Rows swapped in pairs by one turn or mirror: which row each one swaps with:
The rows were stretched afterwards, more along some directions than others.
Z483: [  5 -16 -12  -6  11 -30   2  20  -5   8   4   4   6  31   0   9   1  16
   9  24 -11 -22]
Z700: [  7 -13   4   0  -9  -6   2  18   2  -2  16  -2  -2  38 -12  -3  -9  19
 -17  17 -12  -3]
Z691: [  6  15  -7  -4 -15 -18   4  15  13 -11  24 -26 -14  20 -16 -11 -32   3
 -14 -23 -24  -6]
Z406: [ 18   4   0   1   3   5   0   6   0   2   0  22 -17  22  -6  22  19   1
 -19  24   1 -16]
Z763: [ 22   9   2  -4  -5 -16   8  -4   9   0 -15  10  -4   8 -26  13   0   9
   0  -7 -10 -24]
Z641: [ 24  -4 -12  -7   6 -28  10  16 -15  13  14   6   5  32 -17   4   0  32
  -5   2 -17  -7]
Z197: [ -3   3 -17  -8 -12 -20   8  18 -12  -4   7 -14   2  24   0 -10  -4  32
   2   7 -17 -11]
Z193: [ 19  -1   0 -11  -4 -21  10  -1   4  -1  -5   3  -2   6 -24   8  -4  18
   4 -13 -17 -21]
Z85: [ 17   3   6 -13 -39 -10 -14  16   3  -1  18  -1 -25  23 -24   8   6  13
 -29  34 -11  -5]
Z608: [ 14   1  -3   9  -2  -7  15   5  -3  -4   1   2 -13  29 -28   3   3  17
 -16   6 -15  -7]
Z961: [ -3   2  -1 -21 -24  -9 -18  29   2  -1  14  -1  -3  30 -16  25  -1  26
 -37  58 -27 -35]
Z744: [ 11   7 -10  -9 -31 -29 -12  22   0   0  15 -12  -8  14 -27  10  -1  30
 -17  17 -23 -40]
Z25: [ 19   0   8  -7   0 -23   3  -2   5  -3   0  -1  -2  10 -24   8  -5  19
   5  -8 -18 -23]
Z615: [ 16   3   1  -8  -4 -20   5  -1   9  -2  -6   1  -4   7 -22  12  -6  10
   5 -13 -13 -27]
Z565: [  7   2   0   4 -21  -9  19   7   3  -7   4  -1  -2  18 -30   7  -7  15
 -19  -5 -20 -12]
Z633: [ 25  -1  -8  -2   1 -23   9   7 -11   6  15  15   1  35 -23   6  -5  28
  -8   4 -17 -14]
Z130: [ 17   4   7 -11 -32  -5   2   8   0  -4  22   1  -9  32 -31   2  -8  14
 -27   5 -22  12]
Z435: [ 13  17  -5  -2 -10 -18   3  14  12  -8  17 -20 -15  19 -23  -4 -27   4
 -10 -21 -20  -6]
Z729: [  9  13   0  -3 -10 -13   1   7  11  -6  25 -20 -17  17 -19  -9 -27  -5
 -14 -18 -20  -4]
Z473: [  2 -14 -15 -10   7 -24   0   9  -4   6   7   9   2  26   4  11   0  17
   1  24 -12 -33]
Z170: [ 20   7  -8 -12 -26 -28 -19  18   2  -2  11  -6  -9  15 -24  14   0  28
 -19  20 -24 -35]
Z781: [  2  -7  -8  -4 -19 -13  -7  21  15  -5  14  17 -11  19  -7  22  -1   4
 -31  34 -19 -36]
Z140: [ 10  -4   3 -14 -31 -12   1  13  -2  -4  20  -3  -5  39 -13   3 -14  14
  -9  25 -17  -6]
Z573: [ -6  -7  -9 -17 -34 -15   5  15  -5 -10  38  -9  -8  23  -8  -6  -9   2
 -19   1 -30 -12]
Z62: [-15  -2 -13   9 -14 -17  -1  17   9  -5  21 -11  -9  16  -4   9 -18  -3
 -21  -4 -11 -45]
Z103: [  7  12  -8  -5  -8 -19   7  18  13 -10  18 -22 -13  19 -18  -7 -28   4
 -11 -15 -23  -5]
Z222: [-12   1  -4 -15 -27 -11  -7  21  10  -9  23 -33  -9  16 -16  -6 -18   7
 -22  18 -34  -6]
Z449: [ 21  -5 -13  -5  -2 -25   8  23 -12   2  15   8   4  43 -19   4 -10  38
  -4   9 -20 -12]
Z815: [ -7 -13  -3  -7 -14  -8   0  12   7  -5  32 -32  -7  28 -13  -5 -24   4
 -23  22 -33 -16]
Z234: [ -1 -15 -11   2  13 -19   9  10  -2   8   5   7   5  28   4   8  -9  10
   3  12  -3 -28]
Z955: [  8  -5  -7  -6 -21 -12  14  21  -2   8  31 -16  -5  35  -4  -1 -10   7
 -12  20 -23 -22]
Z844: [ 25  -1 -11  -7   3 -25   6  15 -16  14  11   0  -2  33 -18  -6  -4  37
   2   3 -13  -3]
Z330: [ -9   5  -8 -15 -26 -12   4  14   8  -2   5   0  -7  24  -8   4  -1   1
 -16  19 -17  -8]
Z138: [ 10  13 -15   1 -38 -17   8  25  -2  -6   6  -1  -5  33 -28  12  -3  13
 -27  16 -26  -8]
Z798: [  6  12  -5  -5 -13  -2   7   3  -3  -3   7  21 -16  27  -6  11   2   5
 -21   6  -2  -3]
Z818: [  9   1 -12  -5 -40  -6   8  30  -2  -5  12  -3  -1  41 -21  12  -9  17
 -25  25 -19  -2]
Z718: [ -4 -13   2   7 -10  -3   6   9   0 -17  29 -13   6  32  -1   0 -27  13
 -15   0 -14 -13]
Z246: [-11   1 -14  16 -14 -21   7  15  11  -8  26  -2  -9  19   0  12 -19  -8
 -23  -8 -11 -50]
Z736: [ -8  -8  -2   3 -19 -19  13  23 -19   5  27   4 -12  38 -13   1   3  21
  -8  14 -15 -30]
Z873: [ -5 -14 -17  -9   9 -25   2  18  -9   5  14   7   0  31   5   3  -3  19
   7  12 -14 -25]
Z417: [  9   1 -19  -8 -30 -27  12  24  -3   9  28   5 -10  21 -13   1  -3  22
 -24   8 -30 -29]
Z481: [ 10  11 -11 -12 -31 -10   3  23   7 -18   0  11  -3  28 -21  19   2  11
 -31  26 -22 -14]
Z836: [ -2 -16 -13  -6   8 -33   4  15  -4  12  10  13   7  27   9  11  -2  22
  -2  20 -13 -43]
Z215: [ 14   8 -14  -8 -29 -29  -8  24   0   2   6 -14  -4  18 -29   8  -5  33
 -15  12 -24 -36]
Z259: [ -1 -11 -10  -2   9 -23  -2  11  -2   2  13   8  -4  32  -1   4  -6   7
   2  19 -11 -23]
Z870: [  7  14  -2   1  -1 -20   7  12  11 -10  19 -18 -11  20 -17  -4 -26   5
 -10 -18 -21 -11]
Z299: [ 22  -4 -10   6   0 -22  10  16 -11   0  24   5  -6  45 -17  -1 -13  25
  -8   2 -13  -7]
Z52: [-11  -5 -18 -18 -29  -7   0  20  -6   3  13  -1  -7  21  -1   8   6   7
 -16  22 -16 -10]
Z335: [ -6  -7  -3  -9 -28  -6 -16  12   3  -8  20  -4  -9  19 -11  17  -2  -7
 -26  25 -23 -14]
Z759: [-16   0 -11  11 -18 -18   1  16  13  -8  24  -6  -7  14  -6  17 -17  -3
 -27   2 -12 -55]
Z114: [  4  14  -7   0 -27  -9  15  11  -6  -4  12 -11  -5  29 -16  -1  -6  13
 -14   7 -13  -3]
Z453: [-12   4 -16 -31 -38 -18 -15  27   3 -11  25 -19   1  13 -18  10 -13  15
 -31  24 -43 -22]
Z997: [ 24  -3  -7  -1   2 -31  -1  22 -13   8  20   9  -5  40 -15   0  -3  37
  -8  10 -15 -11]
Z871: [  0   0  -9   4 -30 -19  13  24  -5 -17   8   7  -4  30 -30  11  -3  13
 -11   1 -20 -19]
Z983: [ -3  -5  10  -2 -20   7  -8   0   5 -14  20  -7  -7  22  -8  12  -9  -6
 -21  22  -8  -8]
Z202: [ 18   4   2  -7  -7 -18   4  -2   8  -6  -9   6  -4   8 -22  10  -3  13
   1 -13 -13 -23]
Z683: [ -8   6 -12  -6 -36 -11  19  11  11   6  14   5  -7  16  -4  17  -6  -2
 -38  17 -11 -38]
Z999: [ -6  -2 -19 -18 -13 -20  16  19  -8  16  14 -10   3  23  -1 -14  -1  30
 -11   6 -23 -14]

Z759 swaps with Z744
Z815 swaps with Z608
Z983 swaps with Z114
Z683 swaps with Z85
Z798 swaps with Z140
Z573 swaps with Z481
Z565 swaps with Z222
Z736 swaps with Z961

